In the data rows, zero lies at 4.5, halfway between 4 and 5.
Here is a table of points, one per row:
[5 6 4 3 6 3 6 9]
[5 6 5 5 4 3 3 5]
[5 6 5 5 3 4 5 2]
[6 7 5 6 3 5 4 6]
[4 6 7 3 4 9 3 4]
[6 6 5 5 3 4 4 2]
[5 6 5 4 4 4 5 2]
[5 6 5 6 4 5 2 5]
[3 4 6 3 6 7 4 0]
[2 2 5 3 8 6 5 5]
[6 4 4 4 3 5 4 5]
[3 3 5 4 6 5 4 2]
[4 4 4 5 6 4 4 4]
[2 2 5 3 7 5 4 2]
[4 7 3 5 2 5 6 1]
[2 1 0 8 2 4 5 6]
[5 4 5 5 7 5 5 6]
[4 7 7 3 6 1 5 5]
[6 3 6 4 3 5 6 6]
[5 5 4 5 4 3 4 0]
[4 3 4 4 6 4 4 4]
[7 6 5 5 2 6 4 4]
[5 5 5 4 3 2 5 5]
[6 3 4 3 5 6 4 4]
[5 5 6 4 9 6 4 6]
[4 4 3 5 1 6 6 5]
[4 1 3 5 6 1 6 8]
[6 7 5 4 2 5 4 7]
[5 6 3 5 1 4 4 4]
[5 7 7 3 8 4 3 5]
[5 3 4 5 1 5 3 6]
[5 5 5 7 3 4 5 3]
[5 5 3 3 4 5 6 5]
[3 2 2 4 4 7 7 7]
[2 5 2 6 6 0 4 7]
[3 1 3 4 9 4 5 6]
[8 3 5 6 4 8 5 5]
These points spread out most along one direction. How far along it is each point below, from 0 to 99? 50 is the average, and the first point above lies past it.
[5 6 5 5 4 3 3 5] 44
[8 3 5 6 4 8 5 5] 42
[4 1 3 5 6 1 6 8] 82
[4 3 4 4 6 4 4 4] 62
[5 5 6 4 9 6 4 6] 67
[5 5 4 5 4 3 4 0] 36
[6 3 6 4 3 5 6 6] 48
[6 7 5 6 3 5 4 6] 35
[5 5 5 7 3 4 5 3] 36
[5 6 4 3 6 3 6 9] 66
[5 5 5 4 3 2 5 5] 46
[4 7 3 5 2 5 6 1] 26
[5 3 4 5 1 5 3 6] 41
